Small tables with named rows and columns. After each table, cells are looked up by row and column.

Tiruru:
,Rugan,Kip,Rada,Rivapu
Nel,6.386,8.690,9.646,4.577
Gam,7.045,8.491,9.520,2.561
Nefi,7.286,8.393,9.398,2.149
Dila,6.327,8.682,9.583,5.077
Kiv,6.848,8.562,9.592,3.016
Mif,7.649,8.240,9.204,1.571
Bina,6.649,8.598,9.560,3.926
Rozuneb,6.802,8.572,9.589,3.208
Punug,6.262,8.688,9.554,5.457

Gam, Kip -> 8.491
Gam, Rivapu -> 2.561
Nel, Kip -> 8.690
Dila, Rivapu -> 5.077
Nefi, Rivapu -> 2.149
Bina, Rugan -> 6.649
Punug, Rivapu -> 5.457
Nefi, Rugan -> 7.286
Dila, Rugan -> 6.327
Rozuneb, Rivapu -> 3.208
Bina, Rivapu -> 3.926
Which row has the largest Rivapu? Punug

Fipimok
fields: Zil, Mal, Sus, Rifum, Linol, Vigav, Gopomib, Siz, Leg, Zol
Sebes: [40583, 31888, 65594, -28401, -23095, -10349, 40741, -33941, 43853, 60409]
Tig: [24249, -41147, 32964, 49037, 43343, -31967, 22952, 51219, -46578, -25663]
Rezun: [22550, -5094, -32072, 35088, 13562, 31132, -23715, 70162, -33785, -17161]
Vas: [16019, 40670, 31375, -33612, 50945, -52209, -5174, -19231, 21733, 19446]
Futisag: [17024, 42647, -28584, -31286, 22239, 63455, 50545, -23728, 46647, 49642]
Zelam: [51020, -8889, 26340, 69020, 38034, -6631, 58857, 35124, -15660, 3734]
Rem: [32348, 9221, 50107, -42452, -26575, -4423, 12638, -45653, 50384, 45392]
Sanezav: [-22611, -21494, -43224, 29787, -17102, 43600, -32352, 49499, -31875, -36422]
Peteg: [51491, -28431, 22512, 49364, 61528, -40469, 65675, -9991, -39547, -35486]
Nuz: [-43492, 65253, -37219, 9436, -6146, 53468, 25222, -15880, 46008, 31798]

Mal of Tig: -41147
Siz of Sanezav: 49499
Zil of Vas: 16019
Linol of Sebes: -23095
Mal of Rezun: -5094
Gopomib of Futisag: 50545
Gopomib of Sanezav: -32352
Gopomib of Nuz: 25222
Leg of Zelam: -15660
Leg of Sanezav: -31875
Vigav of Zelam: -6631
Siz of Peteg: -9991
Siz of Nuz: -15880
Gopomib of Zelam: 58857
Which row has the largest Sus? Sebes

Zinives
columns: Sebatur, Pagafod, Gagatem
Bon: [-5869, -2608, 1628]
Bezibo: [1488, -3213, 1616]
Demesug: [-4349, 6512, -3538]
Ruda: [-8623, -6406, -6599]
Kul: [-7091, 8517, -8296]

Gagatem of Bon is 1628
Pagafod of Bon is -2608
Sebatur of Kul is -7091
Gagatem of Bezibo is 1616
Pagafod of Demesug is 6512
Gagatem of Ruda is -6599

Table Zaso
,Gepeza,Zogar,Dif,Fizim,Gim,Lorobim,Zuf,Luzuf,Babove
Latifas,0.311,-0.113,-0.741,0.574,-3.240,0.646,0.086,1.515,-0.831
Gov,2.402,-1.140,2.482,-5.050,-4.576,-0.129,-0.999,0.926,-0.255
Rel,0.501,-4.561,-1.237,-2.887,-1.459,2.454,-2.896,0.926,2.047
Noromiv,-0.259,-1.824,0.994,-0.291,0.100,5.036,-0.456,1.368,0.320
Givuri,3.162,-0.113,-2.229,-4.618,-2.127,-0.129,0.357,-1.429,1.088

Zuf of Gov = -0.999
Fizim of Gov = -5.050
Gim of Givuri = -2.127
Gim of Noromiv = 0.100
Babove of Gov = -0.255
Gepeza of Rel = 0.501
Zogar of Givuri = -0.113
Dif of Rel = -1.237
Fizim of Latifas = 0.574

Sobita =
columns: Vab, Zigo, Vulora, Kebizev, Gima, Nog, Devunu, Barefe, Vobapu, Duz
Lut: [6.0, 3.8, 3.0, 4.8, 8.0, 4.2, 5.3, 6.8, 2.5, 6.7]
Lub: [5.5, 6.1, 4.2, 4.6, 7.8, 3.3, 6.3, 6.3, 3.3, 6.4]
Dogo: [5.1, 6.0, 4.5, 4.7, 6.7, 5.9, 5.0, 7.6, 0.2, 3.3]
Sagof: [7.3, 4.7, 4.1, 4.6, 7.4, 5.3, 5.4, 6.5, 3.3, 4.9]
Dok: [5.7, 6.7, 4.0, 4.7, 7.6, 3.4, 6.5, 6.0, 3.0, 5.6]
Vul: [6.6, 5.8, 3.8, 4.9, 7.8, 3.0, 6.3, 6.2, 3.2, 5.6]

Gima of Dok is 7.6
Vulora of Sagof is 4.1
Zigo of Sagof is 4.7
Nog of Vul is 3.0
Vulora of Dogo is 4.5
Zigo of Dok is 6.7
Kebizev of Lub is 4.6
Nog of Dok is 3.4
Duz of Dok is 5.6
Barefe of Dok is 6.0
Vab of Vul is 6.6
Kebizev of Sagof is 4.6
Which row has the largest Kebizev? Vul

Kegin =
fields: Zom, Zez, Kek
Levumo: [0.230, -0.114, 0.394]
Barova: [0.571, -0.521, 0.642]
Vogo: [-0.159, -0.328, 0.120]
Puf: [0.121, 0.212, -0.028]
Fibelo: [-0.386, -0.503, 0.073]
Lafafun: [0.531, 0.193, 0.357]

What is the Zez of Puf in Kegin? 0.212
What is the Kek of Fibelo in Kegin? 0.073
What is the Kek of Levumo in Kegin? 0.394
What is the Kek of Barova in Kegin? 0.642
What is the Kek of Puf in Kegin? -0.028
What is the Zez of Barova in Kegin? -0.521
What is the Kek of Lafafun in Kegin? 0.357
What is the Zez of Fibelo in Kegin? -0.503
What is the Zom of Barova in Kegin? 0.571
What is the Zom of Vogo in Kegin? -0.159
Row with the largest Kek: Barova

Table Luv
	Tus	Guv	Ligufa	Nimazi	Dafe	Nev	Foz	Benaf
Fasuz	229	714	269	523	723	682	786	894
Vulena	694	892	433	388	329	423	624	852
Sop	403	955	528	614	146	690	307	619
Moguka	598	526	485	694	815	621	541	711
Voba	619	630	444	594	905	553	660	777
Zugalef	532	527	794	674	843	826	772	541

Fasuz, Foz => 786
Voba, Nev => 553
Zugalef, Foz => 772
Zugalef, Dafe => 843
Zugalef, Ligufa => 794
Fasuz, Nev => 682
Sop, Foz => 307
Zugalef, Nev => 826
Sop, Tus => 403
Sop, Benaf => 619
Fasuz, Dafe => 723
Vulena, Nimazi => 388
Sop, Ligufa => 528
Fasuz, Nimazi => 523
Voba, Benaf => 777
Sop, Dafe => 146
Vulena, Benaf => 852
Voba, Guv => 630
Fasuz, Tus => 229
Vulena, Dafe => 329
Which row has the largest Dafe? Voba

Table Gagad
           Vit    Luv  Ralekor  Sovav    Bez  Tozape    Nov  Dideru
Bon      -0.12   0.31    -0.36   0.76  -0.04    0.89  -0.60    0.22
Patilu    0.29  -0.58     0.29  -0.23   0.84    0.82  -0.36    0.84
Dof       0.37  -0.16     0.54   0.05   0.54   -0.17   0.38    0.47
Sego     -0.24   0.28     0.56  -0.44   0.13   -0.35   0.98   -0.33
Kosidup  -0.32   0.56    -0.54   0.21  -0.40    0.62  -0.08   -0.26
Kagu     -0.21  -0.07    -0.17   0.52   0.08    0.59   0.12   -0.29
Navatum   0.45   0.19     0.43   0.04   0.46    0.18  -0.33    0.47

What is the Luv of Bon in Gagad?
0.31
What is the Nov of Bon in Gagad?
-0.60
What is the Sovav of Dof in Gagad?
0.05
What is the Vit of Kagu in Gagad?
-0.21
What is the Dideru of Navatum in Gagad?
0.47
What is the Tozape of Sego in Gagad?
-0.35
What is the Luv of Kosidup in Gagad?
0.56
What is the Vit of Sego in Gagad?
-0.24
What is the Ralekor of Kagu in Gagad?
-0.17
What is the Tozape of Kagu in Gagad?
0.59
What is the Sovav of Kosidup in Gagad?
0.21
What is the Tozape of Navatum in Gagad?
0.18
What is the Tozape of Dof in Gagad?
-0.17
What is the Dideru of Kosidup in Gagad?
-0.26
What is the Bez of Dof in Gagad?
0.54
What is the Dideru of Bon in Gagad?
0.22
Row with the largest Bez: Patilu

Dedu:
	Rok	Merat	Fofe	Zego	Posimul	Vuv
Ravok	5.26	8.09	5.80	8.87	2.76	5.38
Non	8.32	9.47	3.95	5.85	4.54	5.23
Dirat	6.83	4.72	3.69	2.39	9.83	9.33

Merat of Non is 9.47
Posimul of Dirat is 9.83
Vuv of Ravok is 5.38
Merat of Dirat is 4.72
Vuv of Dirat is 9.33
Merat of Ravok is 8.09
Zego of Dirat is 2.39
Rok of Non is 8.32
Fofe of Non is 3.95
Fofe of Ravok is 5.80
Zego of Non is 5.85
Vuv of Non is 5.23
Zego of Ravok is 8.87
Rok of Dirat is 6.83

Nipo:
	Zanaf	Fuvafoz	Bos	Gud	Kapus	Rinogor	Tekugev	Rofav	Vepepob	Rut
Dun	679	477	309	309	545	439	384	618	269	304
Tig	325	460	578	638	407	714	455	402	557	440
Paveg	433	219	307	215	182	303	901	693	699	880

Bos of Tig: 578
Tekugev of Dun: 384
Rut of Dun: 304
Rofav of Tig: 402
Rofav of Paveg: 693
Rinogor of Dun: 439
Zanaf of Paveg: 433
Vepepob of Dun: 269
Rut of Tig: 440
Kapus of Dun: 545
Kapus of Paveg: 182

Bug:
columns: Nub, Lovukoz, Zasebap, Der, Kedido, Tabon, Nat
Mudesas: [-64.734, 56.186, 24.446, -38.425, 23.679, -5.633, -32.503]
Fopu: [-26.020, -74.670, -18.486, -0.469, -82.280, -72.147, 6.479]
Zas: [26.275, -0.916, -10.207, 21.225, 4.584, 45.933, -94.188]
Fito: [15.754, 8.988, 6.117, -70.750, -1.926, -17.038, 1.596]
Vof: [17.143, 30.543, -54.346, -51.579, -73.055, -27.114, 12.029]

Zas, Zasebap -> -10.207
Zas, Lovukoz -> -0.916
Fito, Kedido -> -1.926
Mudesas, Lovukoz -> 56.186
Fito, Zasebap -> 6.117
Zas, Nub -> 26.275
Zas, Der -> 21.225
Mudesas, Tabon -> -5.633
Zas, Nat -> -94.188
Fopu, Lovukoz -> -74.670
Vof, Kedido -> -73.055
Fito, Nub -> 15.754
Vof, Der -> -51.579
Fopu, Nub -> -26.020
Fopu, Tabon -> -72.147
Mudesas, Kedido -> 23.679
Fito, Lovukoz -> 8.988
Which row has the largest Nub? Zas

